In the data rows, 128 means zero.
In each game, the first row plays the second. By how much does the first row win? 20 means about a draw, 40 a big win and 0 a big loss. Wins can go round in a circle. Each row has two weighted sums of its numbers, A and B, taken from their middle values. A row wins by its A times the other's B, less its B times the other's A.
[135 112 122 116 155  79 144 119 146 119 129 134 138 108 118 167 142 133
 151 145 123]
[140 171 105 160 122 135  87 125 172 122  72 115 122 137 121 107  65 129
 101 144  71] 20
[108 116 102  95 159  84 147 123 122 101 139 103 142 101 130 139 134 128
 100 159 145]
[164 166  98 169 101 177  68 131 188 101 114 119 104 139  98  79  65  74
 117 130  53] 29
[118 122  98 122 118 137  93 108 101  90 132 149 157 136 101 109 156 166
  90 116 130]
[117 102 151 133 135 103 129 115 130 112 149 167 113 110  90 142 118 100
 150 142 120] 22
[154 130 166 141 143 145 174 108 107 160 124 129 133 157 169 129 177 163
 137  82 168]
[ 81 128 123 103 165  77 136 131 124 119 106 117 141  99 112 135 134 136
 118 159 164] 21
[164 114 116 114 137 135 105 111 164 126 141 123 121 113 108 134  80  92
 142 145  75]
[158 113 151 142 137 181 168  99 107 174 139 136 170 188 180 153 197 193
 132  68 173] 16
[ 82 159  79 141 110 139 127 116 150  88  90 120 129 102 124 111 128 152
  89 157 155]
[ 55 139 141 133 161  88 138 164 137 101  93 116 109  80 115 154 112 109
 143 179 146] 15
[164 134  68 137 118 148 100 110 163 101 149 116 147 117 121 121  85 136
  96 140  89]
[113 152 137 149 133 145  82 109 161  88 128 131 105 123  91  93 104 113
  80 164  95] 21
[ 88 106 182 113 209  40 192 146  64 110 110 162 148  74 124 213 165  88
 158 138 194]
[127 124 170 126 170 110 156 117 167 130  61 143 116 118 119 188 116  78
 171 139 123] 23
[136 131 204 144 149 111 185 154 104 159 101 113  88 175 178 169 128 114
 197  97 157]
[165 150  60 143 114 162  72 101 182 109 136 101 126 147 114  72  77 132
  95 162  63] 14
[115 141 126 141 129 120 112 103 110 115  99 167 142 110 112 119 130 141
  95 125 116]
[187 121 136  97 102 151 158 151  69 177 163  91 128 143 161 106 139 166
 170  86 123] 16
[115 140 163 141 117 134 147 136 134 139  98 177 110 105 106 137 147 117
 101 120 161]
[117 130 132 136 113 135 127 101 136 132 112 181 120 115  95 111 136 126
 107 131 122] 18
[125 135 143 118 111 141 105 135 160 117 126 149 112 119 106 100  92  90
 119 122 117]
[109 121 140 133 111 122  99 118 126 135 149 171 116 118  91  91 130 118
  99 123 130] 26
[122 165  99 126 115 162  87 102 179 104 120 155 122 127 119 100 111 111
  87 116 111]
[174 106 102 126 144 150  82 103 166 113 140 125 133 139 101 116 110 136
 112 128  60] 15
[ 89  90 150 121 180  63 159 103  86 127  98 191 159  93 113 184 186 157
 130 118 186]
[143  91 119 106  91  75 120 107 106 123 200 147 140 109  92  98 117 100
 143 126  95] 21
[157 130 155 145 143 151 145 128 112 152 133  69 126 187 170 152 148 155
 158  98 141]
[161 136  98 137 112 176 151 113  78 161 180  74 148 183 176  96 138 176
 140  89 118] 19
[117 135 131 127 121 117  99 152 170 123 140 114  68 101 107 124  50  80
 121 142  72]
[195 124 135 126 114 179 165 119  97 189 171  99 180 186 178 120 193 181
 158  35 171] 25
[ 98 105 145 120 162  79 131 145 116 125  99 129 128 107 124 152 117 102
 163 157 127]
[137 145 116 131 103 187 139 137 118 164 156  85 126 185 179 107 142 190
 143  86 124] 21
[ 83 113 133 124 115  93 136 148 135  84 120 150 118  83 112 110 126  90
 138 181 143]
[ 97 114 173  80  96 111 173 151  80 161 138  88 149 159 184 156 153 135
 201  92 190] 33
[144 130 165 134 151 158 185 120  85 187 123 126 112 172 181 155 150 157
 177  65 136]
[128 151 131 146  97 132  94 120 135 108 146 174  94 138  85  79 120 138
  94 146 100] 33
[ 89  98 153 113 147  94 151 137 150 140  80 148 132  80 129 190 122  77
 166 161 138]
[ 86 180  85 133 106 133  91 151 178  85 120 109 115 123 125  78  93 128
  74 179 104] 22
[105 116 143 154 143 116 120 148 141  90  94 134  86 125 104 129 122 111
 120 136 110]
[108 149 111 120 103 130  99 139 162 120 132 113 109 124  92 118  83  93
  88 154  98] 23
[ 79 118 115 125 130  82 153 144 111 110 145 144 151  92 121 135 132 133
 113 163 142]
[103 136  96 114 134 120 116 136 140  96 111 127 127 121 110 112 118 168
 101 176 140] 11
[179 105  71 121 102 159 144 124  80 155 182  79 178 182 179  99 164 208
 148  68 129]
[124 133 147 129 139 107 144 100 104 135  98 172 150 113 109 146 139 113
 136 106 153] 11
[ 91 143 111 132 154 106 120 135 115  81 131 133 131  88 124 128 119 130
 126 167 146]
[123 158 111 129 128 135  86 122 176 105  86 134 104 132 120 114 105 118
  83 142 123] 22
[126 109 130 137 134  69 118 111 104 108 165 170 126  82  90 139 121 110
 145 154 122]
[162 137 138 122 117 157 140 119 121 175 156  71 136 181 171  99 127 129
 167  73 123] 16
[136 104 115 120 150 114 129 121  84 106 171 138 121 111 108 104 152 144
 108 154 116]
[ 95 120 113 105 114 113 122 110 121 116 150 131 150  85 117 120 129  98
 115 152 147] 23
[125  97 149  92 117  99 158  99 112 157 105 163 162  93 114 156 177 141
 158 104 135]
[ 94 127 151 154 124 109 117 132 160 103 105 162 102 104 108 129 115 114
 122 167 121] 24
[ 84 157 114 122 118 146 102 140 144 109 112 130 132 120 121 108 119 136
  85 173 119]
[130 156 107 117  80 130 107 136 155 103 147 115 119 112  98 101  93 106
 119 163 123] 22
[162 106 131 108 133 152 103 116 173 152 106 137 136 135 101 135 105  88
 146 121  69]
[143 141  61 117 114 131  64 140 168  82 167  87 133 106 116 102  61 121
 100 170  68] 21
[139 140 115 140 142 139 134 113 114 111 149 150 164 120 122 132 138 159
 103 132 159]
[141 123 113 121  95 134 148 147 109 132 156  66 155 171 180 103 150 174
 140 107 131] 19
[ 96 163 122 128 142 140 134 110 148 117 108 160 149 107 125 132 130 115
  98 132 173]
[107 125 128 129  91 121 118 122 135 117 138 102 106  83 112 104  95  98
 129 164 122] 27
[143  94 190 102 104 136 162 131 103 203 122 133 122 180 172 143 161 132
 180  54 154]
[141 124 140 118 137 130 132 106 109 135 104 170 142  89 119 116 142 119
 115 123 149] 12
[159  93 142 105 161  88 148 122 133 142 124 160 152 111 115 171 148 120
 131 101 131]
[147  98 172 126 158  89 154 102 145 148 101 173 143 109 105 189 123  84
 163 110 126] 21
[119 182 117 154 110 138  90 120 178 107 126 142 104 123 100  96  74  91
  93 153 117]
[129 142  89 142 135 137 101 116 134  95 137 120 129  93 117 122  99 111
  76 157 113] 19
[143 139 136 161 118 142  98  94 143 113 156 146  89 140  80  77 110 105
  95 137  98]
[ 90 142 106 139 123 137  85 153 163 108 114 105  88 108 106 102  84 113
 105 178 105] 27
[127 130 101 111 100 145 129 110 124 116 125 168 141 119 127 126 168 156
  89 120 167]
[ 75  68 165 120 169  37 185 108  72 131 119 173 147  96 106 199 182 114
 131 141 172] 11
[ 73 117 113 130 141  71 130 152 117  78  96 143  96  86 114 104 113 109
 139 185 117]
[171 144 131 134 119 165 146 133 111 132 143  80 129 164 172 142 111 161
 165 106 132] 16
[106 116 119 118 133 109 121 123 103 115 170 163 109 118 102 128 115 118
 111 119 127]
[119 127 132 126 107 122 119 101 119 117 135 161 134 109  93 124 117 143
  90 146 131] 10
[147 131  92 138 116 130  96 121 150 101 147 111 111  93  98 110  88 130
  74 145  99]
[ 80 150 132 123 147  88 144 144 155  94  69 122 121 109 110 144 103  97
 145 174 165] 13
[167 154 112 155 111 170 106 121 181 136  84 148 144 121 104 106 117 134
 113 118  86]
[137 126 141 136 153  91 140 130 122 113 136 149 138 107 119 153 127 124
 122 136 154] 20
[102 153 125 148 151  96 126 151 147 108  79 153 100 114 121 151 128  92
 125 145 148]
[ 66 126 108 137 157 112 135 158 114 110 100 105 131 106 116 148 125 132
 116 149 161] 9
[173 129 124 134 108 148 147 122  93 153 157  89 153 185 184  92 156 166
 151  96 153]
[ 97 164 113 107 133 129 133 134 132 123  90 128 134  91 133 140 138 137
 109 136 158] 17
[152 157 154 126 120 197 148 130 116 155  98 122 121 206 179 116 176 197
 140  55 141]
[ 85 112 117 119 140 113 123 119 126 115 108 168 104  92  92  98 134 104
 122 127 139] 33
[117 166  86 151 115 189 133 155 133 133 151  69 137 198 183  98 119 191
 126 133 146]
[165 123 171 107 115 156 176 123  92 162 157  97 147 170 179 157 168 161
 187  88 162] 28
[106 135 121 134 128 107  90 119 155  86  98 155  98 137 101 107 116 136
  95 131 128]
[129 143  88 137 107 124  96  96 140 109 149 147 128  97 101  76 120 116
 105 147 117] 18
[118 140 131 125 147 123 129 110 139 122 125 159 103 108 117 136 123  91
 124 122 145]
[ 92  95 153 148 166  93 143 104 128 117  88 194 143 129 111 151 173 141
 108 136 147] 11
[120 114 155 137 139  88 125 130 112 131 146 183 126 124  95 134 132  88
 128 140 112]
[114 159 148 142 129 114 112 116 152 107 106 151 133 119 122 130 121 116
  99 124 145] 22
[ 95 151  76  95 104 126 116 121 113 111 163 108 132  84 121 106  96 142
 109 149 111]
[ 93 111 114 132 143 115 119 122 137 111 131 134 118 105  97 136 125 115
 107 175 138] 24
[177 155  41 131  88 200 114 123 108 146 191  28 169 173 180  65 155 202
 118 123 125]
[121 122 147 124 127 126 111 117 105 131 128 156 141 122 103 117 154 116
 116 116 136] 19
[200  93 121 129 109 150 129  98 107 182 198  79 166 178 169 111 158 171
 163  86 130]
[179 102 184 139 131 177 196 118  62 202 126 162 175 181 188 157 227 197
 163  39 175] 20
[ 95 105 183 126 159  87 161 164 152 129  64 138  80 104 117 210 115  41
 179 133 140]
[141  98 157 117 172  71 154 145 135 144 120 150 107 103 112 182 106  55
 182 134  90] 20
[133 150 104 120  89 189 142 137  94 169 128  74 162 179 184  94 162 175
 153  97 142]
[128 108 138 127 170  97 152 143 135 131 131 129 133 110 123 150 116 101
 167 161  97] 13
[ 89 144  83 119 152  83 134 139 138  93 131 108 147 103 123 129 109 135
  89 187 163]
[174 120 164 106 119 165 174 104 100 186 133 114 161 178 182 148 165 173
 172  75 138] 35
[113 149  90 153 132 161  80 106 164 111  99 109 124 121 123  89  84 138
 115 129  96]
[124 108 142  96 102 128 150 157 119 181 145  98 103 147 180 121 144 148
 182  84 147] 30
[124 120 139 157 113 168 138 155 122 166 128  90 135 179 187 122 144 170
 137 102 155]
[ 64 142 159 137 155 107 169 137 105 133  60 138 109 109 119 191 149  98
 137 133 170] 18
[136 139 119 142 152 117 137 134 137 125 126 162 145  90 118 138 141 127
  83 144 116]
[123 104 161 126 195  81 166 145 104 132 104 148 136  78 124 210 132  86
 142 147 146] 20
[115 126 164 130 155  78 165 161 152 107  79 120 116  98 116 197 115  89
 169 131 119]
[116 112 126 118 134 127 127  88  93 124 153 177 148  93  94 117 139 156
 120 139 145] 17
[155 137 178 148 146 153 180 116  94 183 112 119 143 179 190 154 168 153
 166  86 171]
[ 93 156  68 122 117 142 108 140 140  98 141 105 149 100 121 107 125 146
 101 163 136] 1
[ 87 139 119 112 147 109 148 119 125 117 114 138 126  97 122 120 133 114
 133 163 133]
[ 96 152 131 123 151 101 148 123 132 127  98 165 144 116 125 140 146 120
  95 147 164] 15
[116 132 158 121 141  97 128 150 157 129  84 107 106  88 122 143 104  89
 152 159 126]
[117 173 115 155 131 135 105 105 182 131  88 124 125 149 114  99 107 112
 118 144  86] 19
[ 98 148 119 121 141 132 129 123 136 113 131 118 138 112 117 145 132 110
 117 155 137]
[156 123  83 154 120 150  71 139 180  89 106 105 106 142 115 108  74 120
 104 151  48] 18
[138 101 186 128 159 133 168 166  72 180 124 111 127 163 183 163 142 122
 191 115 158]
[167 135  95 120 126 172 130 140 114 154 145  89 125 176 173 122 151 200
 135  94 122] 29
[111  91 154  97 182  53 164 156 123 128  97 120 127  76 125 192 123 106
 171 138 126]
[154 161 168 141 104 200 162 120 118 190 116 119 118 196 187 130 175 169
 146  88 169] 18
[125 155  87 175 118 147  73 152 208  72  90  78 110 157 120 107  42 127
  96 187  67]
[161 124 174 134 126 167 148 127 114 162 107 118 135 168 182 141 166 144
 174  87 162] 15
[102 141 116 115 137  86 141 145 102 110 129 142 151  98 124 132 118 130
 121 145 138]
[105 181 125 151 138 137 107 132 149 114 104 131 105 126 112 129 103 126
  99 151 114] 19
[ 95 151 119 126 127 120 107 164 145 115 144 112 111 105 114 115  80  92
 134 180 101]
[ 86 121 115 138 152  93 150 115 123 109 117 117 124  76 137 139 139 138
 112 159 180] 20
[206 127  69 168 104 184  52 115 189 113 180 110 120 130 107  84  55 133
  96 123  35]
[178 119 149 123 103 198 148  82  75 181 156 133 153 185 181 130 194 199
 148  26 161] 7
[117 105 119 142 112 113 104 130 106  92 134 157 138 122 108 122 136 124
 107 130 146]
[133 140 135 134 138 132  89 150 160 114  72 128  66 111 114 159  67  85
 151 135  75] 5
[174 115 143 136 151 148 178 129  88 165 155 118 157 149 174 165 193 171
 133  87 171]
[101 148 173 133 142 123 184 166 109 180 108 109 138 171 190 166 173 136
 193 107 161] 27
[132 134 166 106 157 150 181 152 112 152 112  89 134 175 179 170 187 163
 180 102 194]
[163 136  87 132 122 173 123 162 125 135 191  60 140 170 187 104 114 207
 119 138 124] 17
[134 138 115 129 129 132 133  98 133  94 155 128 158  83 114 140 132 148
  95 140 147]
[123 136 198 136 123 170 166 155 129 177  97 106 122 180 185 160 165 117
 171 104 148] 24
[148 141  94 150  93 140  70  85 158 113 172 129 128 120  89  50  90 146
  87 112  78]
[ 99 119 116 129 148 107 142 114 135 114 143 147 140  76 119 140 126 117
 132 131 149] 36
[104 137 132 114 138  91 133 134 103 112 127 139 120  97 121 152 113 122
 133 171 126]
[142 163 159 133 138 190 142 112 126 174 124 127 113 197 165 142 156 159
 128  71 134] 18
[141 110 162 118 132 134 160 149 108 168 160  58 115 159 174 156 127 120
 177 116 147]
[178 127 154 123 119 160 143 144  86 183 176 107 143 167 174 116 157 129
 184 105 139] 21
[158 136  48 150 119 152  66 120 183  97 127  92 123 127 103  85  57 112
 109 159  67]
[134 117 108 133 136 128 124  90 125 100 157 174 140 116 105 126 167 142
 100 140 123] 18
[131 153 113 127 134 142  96 124 149 128 116 143 112 122 104  84 130 133
 109 150 121]
[178  95 126 136 136 177 171 128  82 179 158 125 170 184 190 153 193 187
 152  79 165] 21
[110 105 109 125 148  97 140 131 134 124 133 156 128 104 122 130 156 124
 123 122 162]
[ 97 118 178 126 155 101 169 135 160 133  46 142  97 124 116 187 126  91
 177 120 154] 22
[117  94 130 120 171  86 142 160 153 117  87 126 113 106 125 159  94  80
 163 162 102]
[142 129 158 102 127 149 162 152  92 182 151 110 147 176 190 134 179 164
 147 103 168] 21
[136 103 102 132 138 119 103 124 107  96 177 135 109 125 108  94 124 154
 103 154 108]
[117 152 122 148 125 156 110 128 155 126 109 162 107 122 118 136 104 109
  83 144  99] 21
[132 145 130 138 134 166 149 156 103 140 135  73 108 154 187 129 152 185
 151 131 144]
[103  89 117 131 167 103 154 129 144 106 101 105 140 109 132 168 137 125
 159 156 138] 14
[166 133 101 126  81 148  86 113 121  96 169 150 147 119 101  88 108 116
 107 119 125]
[ 95 144 163 112 167 124 150 130 152 135  62 146 126 125 120 183 126 117
 160 155 135] 16
[196 115 103 128 101 194 121  95 103 140 164  79 175 188 182 101 152 200
 150  90 122]
[107 160  89 136  99 124  98 123 125 121 131 104  97 117 110  81  82  85
  87 144 106] 27
[165 117  90 138  88 149 123 124 112 124 160  59 116 148 181 115 122 179
 141 119 132]
[105 116 138 131 125 119 130 113 100 132 127 143 136 112  95 103 137  98
 129 130 137] 27
[146 153  92 153 134 136  66 147 186  73 120  94 108 129 115 120  63  88
 124 182  72]
[169 126 122 140 113 169  95 123 192 106 105 145 101 157 101 126 112 130
  83  98  79] 19
[115 112 120 121 129  78 135 139 135 127  82 125 142 118 128 164 140 113
 140 143 145]
[157 125 172 131 140 146 168 126 108 187 150 108 104 176 180 144 154 122
 183  74 122] 25
[158 138 116 137 142 174 121 128  93 153 167  78 115 180 187 120 157 192
 131  92 109]
[172 103 131 111 118 146 167 146  88 164 193  64 142 164 181 124 154 151
 164 111 157] 18
[117 138  47 132  88 119  66 118 135  88 192 125 153 115  96  62 136 150
 100 146 115]
[140 174 170 155 124 170 146 124 138 178 102 120 130 176 176 139 167 163
 130  57 150] 25
[130 161 112 130 115 120  87 136 149 112 147 116 120 130  99 110  86  72
 101 156 104]
[140 156 116 154 112 146  85 116 167 127 124 113 118 106 106 105  68 109
  83 148  82] 24
[158 113 184 137 115 152 152 122 122 183 123 100  99 181 162 125 139 121
 163  69 115]
[129 120 137 102  89 150 162 142 104 168 151  56 132 166 184 133 155 168
 182 104 159] 17
[121 115 113 112 144 105 122 103 124 103 165 132 136  88 102 133 130 126
 107 142 133]
[131 114 114 145 116 133  88 127 163 115 140  89  87 125 101 124  63  73
 149 153  78] 17
[126 164  62 124 112 164  85 106 158 112 135 103 137 122 107  91 102 163
  58 134 101]
[ 76 162 154 144 123 132 129 122 159 140  75 160 116 127 120 157 131 113
 105 131 127] 26
[110 148 111 103 109 145 131 121 128 122  89 138 157  92 126 105 156 150
 110 115 162]
[126 129 103 133 109 139 111  90 142 126 133 128 168 104 125 114 143 136
  93 121 160] 20
[ 98 159 147 110 156 101 136 151 131  94 108 119 118 106 113 139 112 101
 104 171 131]
[ 86 108 125 135 170  85 146 163 148  81  75  92  96  83 127 177  72  88
 148 192 127] 22
[122 118 116 127 140  96 134 129 122 116 117 150 128 113 101 121 125 127
 111 156 120]
[ 40 133 171 140 151  99 151 163 154 126  56 161 111  93 101 152 122  93
 153 186 161] 24
[114 121 130 114 178  77 151 142 132 121 115  95 100 113 118 165  99 115
 148 144  99]
[124 101 120 108 129  99 149 130 140 109 114 104 140  91 123 162 126 112
 174 160 144] 19
[152  96 180 109 113 146 150 162  75 179 156  74  95 164 176 128 143 127
 203  84 148]
[127 102 106 132 114 101 110 106 128 113 146 164 147 124  96  85 149 129
  96 143 142] 31
[184 116 150 143 106 186 175 110  96 178 145 160 183 188 183 126 198 199
 147  47 174]
[143 119 177 126 128 158 164 118  97 169 139 114 119 177 187 160 178 141
 178  89 170] 22
[116  87 139  85 177  64 174 131  82 121 141 175 142  86 128 199 167 134
 131 136 199]
[160 132 159 143 131 170 141 125  94 179 129 109 126 180 176 140 151 152
 163  62 142] 17
[136 136  74 129  80 145  87 106 127 117 186 129 139 101 101  94 117 133
  80 127 119]
[126 153  89 132  99 126  97 133 138 104 161 127 140 114 102  87  81 125
 102 162 121] 17
[147 135 152 130 126 160 136 163 119 159 157  77  87 179 176 137 122 120
 167 132 132]
[183 122 105 117  83 177 144 123 103 165 184  65 142 178 181  96 172 200
 151  75 161] 19
[111 116 113 133 140 129  86 115 141 100 144 132 102 132  95 125 102 145
  76 158  87]
[ 71 121 149 126 152 109 138 105 119 111  89 171 114 115 103 157 147 143
 131 142 156] 9
[112 149 117 135 130 134  88 131 143 123 133 164 129 119  99  83 114 132
  86 118 118]
[153 152  79  99 100 132 102  95 133 120 142 133 147  92  96  99  99  99
 104 142 104] 5
[ 62 134 158 121 165  43 156 191 163 117  81 106  88 101 124 189  91  74
 183 173 101]
[112 103 106 144 126 112 125 107 118 106 172 167 147  88 108 122 148 145
 106 119 120] 12
[107 173  95 120 100 138  71 143 166 109 147 105 116  98 107  80  84  80
 105 147 104]
[130 159 138 159 119 158  86  96 136 132 143 170 102 121  94  97  81  96
  81 140  71] 23
[159 133 101 151 114 136  93 140 170 100 124  89 106 134 113 140  60  99
 121 133  67]
[111 140 112 122 124 135 119  91 108 129 146 149 138  91 120 121 146 138
  79 116 134] 23
[105 160 123 133 113 146  94 108 154 123 155 112 130 104 109 105  76 103
 114 151 111]
[ 76 120 115 128 137  91 128 136 130  77 136 135 110 109 106 129 118 144
 107 167 133] 21
[141 116 177  87 136 129 185 154 101 188 126 119 138 151 177 134 168 138
 186  77 169]
[115 140 140 108 123 123 135 103 154 132 111 145 139  93 106 142 123 118
  92 126 148] 19
[165 182  97 170 109 184  57 124 218 126 115 120 103 147 108  97  49  80
 115 139  45]
[127 159  98 147 125 128  91 129 143  84 158 131 127 101 101  79 108 121
  88 158 115] 16
[ 83 130 108 149 124  96 115 159 145  99 114 106  92 118 112 126  95 117
 107 152 108]
[108  67 159  96 158  70 177 151 132 122 104 139 113  99 119 183 131  63
 203 159 127] 36
[135 133 201 104 122 146 187 131 118 197 106 118 135 178 179 151 178 142
 186  81 155]
[138 143  89 162 106 166  95 113 160 130 120 140 146 161 108 103 124 134
  97 116  73] 14
[131 122  84 106 129 138  97 139 168 100 150  95 123 132 103 116  81  96
 138 165  57]
[130 110 114 134 162  88 141 128 126 111 152 167 143 104 118 158 141 139
 121 135 124] 16
[152 133  80 135 130 107  91 142 168 108 155  81 123 102 115  97  75 117
 133 174  61]
[136 128  96  99 121 129 138 117 101 126 151 155 157  97 108 137 158 144
  84 130 131] 18
[115  91 192 107 178  85 188 131  77 150 104 172 127  77 118 213 141  84
 162  99 153]
[118 135 154 125 150 124 163 145  78 165 126  98 129 179 188 164 172 170
 171 122 150] 12
[125 137 104 133 137 153 117  75 133 103 137 168 150 127 121 125 167 172
  76 121 169]
[ 75 155 113 155 159 120 109 158 128  74  98 125 114 108 114 149 116 136
 100 173 127] 16
[ 99 143 172 105 121 109 133 133 135 117  96 189 102 126  96 110 109  67
 121 136 144]
[168 122 155 114 127 146 140 146  97 186 148 111 127 157 166 141 163 175
 167  87 133] 39
[ 81 144 106 111 132 114 120 146 112  79 140 127 131 104 106 133  86  92
 120 179 110]
[ 85 125 202 129 152 107 183 131 127 132  39 189 128  78 118 185 154 100
 123 149 170] 17
[143 111 138  89 114 137 153 162  95 154 160  77 137 148 173 119 153 150
 171 124 164]
[142 152 111 141 103 168 122 127 127 166 158  66 128 192 173  87 156 174
 155  97 146] 18
[124 147 118 158 115 142 103 106 140 103 147 141 128 140 106 107 128 143
  83 148 109]
[167 141 154 119 120 161 149 126 102 175 148  81 130 168 178 148 124 126
 145 100 135] 23
[ 85 148 135 138 137 111 135 133 146 112 100 137 108 120 127 147 120 129
 112 166 147]
[131  64 204  93 179  47 173 156 128 148  99 161 118  85 114 212 123  65
 171 145 114] 16
[129 134 115 121 109 118 108 126 176 136 126 135 133 121 109 127  96 108
 130 140  64]
[139 123 121 127 126 144 115 110 153 138 139 120 129 133 103 119  96 120
 128 105 103] 11
[104  91 209 118 170  90 226 164  85 186  45 137 123 163 198 225 199 138
 201  78 225]
[191 138 167 144 125 157 107  82 148 159 122 169 108 142  97 136 103  93
 140  97  52] 23
[131 154  94 143  85 162  69 116 159 110 134 157 132 142  91  67 116 119
  85 144 100]
[139  97 113 153 140 105 106 121 126  91 156 155 126 124  96 106 124 134
 106 126 114] 19
[181 109 104 127 123 122 103  87 160 114 175 156 149 136 104  91 128 115
 138 105  93]
[148 108  77 139 105 154  94 110 123 107 168 134 154 127 113  78 133 138
  84 108 116] 9
[170 127 116 161 114 158  79 131 150 138 131 146 115 138  96 133  93 101
 128 139  47]
[ 71 134 137 143 147  81 135 116 109 108  87 151  92  92  99 133 107 117
 135 146 137] 8
[163 141  80 130 115 145  91  93 116 108 182 150 168 130 112  96 135 171
  69 102 124]
[107 137 138 132 120 130 127 133 108 100 127 162 112 107 106 135 134 120
 124 117 155] 16
[134 131 107  99 144 114 134 127 128 115 148 148 150  84 122 125 144 132
 120 128 127]
[159 131 120 125 102 186 137 130  96 174 167  97 132 178 187 109 157 167
 150  91 150] 28
[164 154  64 160  92 132  63 121 185 103 168  84 120 140 111  74  51 111
 112 167  47]
[122 185 138 167 136 178  79 133 188 132  31 114  85 149 124 124  98 112
  92 116  81] 27
[178 134 144 146 143 153 135 152  91 162 129  85 129 164 170 128 140 180
 116  89 133]
[130  99  62  92  98 106  80 148 164  92 156  66 113 122 107 105  76  90
 148 165  54] 35
[155 161  91 130  96 194 127 139  99 161 142  73 154 193 187  71 137 197
 132  85 152]
[161 131 146 133 148 169 184 109  95 180 149 115 150 176 179 147 176 209
 141  85 187] 15
[170 126 205 145 119 142 181 139 104 173 111 136 123 172 162 180 155 137
 178  81 164]
[163  83 152  96 118 153 184 111  97 188 142 140 187 184 175 106 210 173
 154  51 175] 13
[116 113 131 151 133 135 113 107 115  95 137 169 103 108 103 114 114 137
  89 114 120]
[113 130 134 114 154 126 129 113 145 102 105 145 133 111 116 134 130  98
 122 145 139] 9
[149 110  75 143 118 106  93 150 144 103 156 104 118 129 118 107  78  94
 101 155  68]
[144 157 134 174 105 194 126 108 138 173 104 115 135 207 179 136 164 182
 129  87 134] 22
[ 33 159 191 136 188  86 145 195 135 124  58 111  96  98 111 202  99  64
 147 197 153]
[126  97 163 136 158 143 189 167  67 171 131 106 145 152 183 179 172 156
 164 118 173] 21
[118 149 136 164 135 104 113 142 155  88 129 136 116 119  92 116  99 116
  95 155 126]
[119 179 106 129 118 154  82 145 171 119 130 135 118 129 109  82  99  97
  80 158 110] 24
[101 149 151 125 140 115 133 137 147 130 117 135 113 102 109 147 129  94
 111 141 148]
[165 123  74 140 101 167  79 113 145 113 166 116 150 134 100  91 113 130
  85 126 101] 12
[136  75 165 103 125  73 143 121 115 126 148 173 129 104  93 107 147  77
 126 131 112]
[129 147  78 157 115 185 125 151 123 141 154  32 147 191 197  78 151 216
  97 103 138] 18
[130 140 100 139 140 127 115 112 123 101 148 127 158  85 128 123 145 160
  72 149 156]
[158 128  88 150  81 153  69 111 146  99 176 149 133 137  91  72 117 122
  68 139  75] 16
[136 108 154 128 108 150 168 141 104 145 145  86 133 143 177 125 141 131
 178 102 155]
[ 87 163 140 129 156 125 133 158 121 124 113 145 114  99 120 146 108 102
  98 168 133] 20
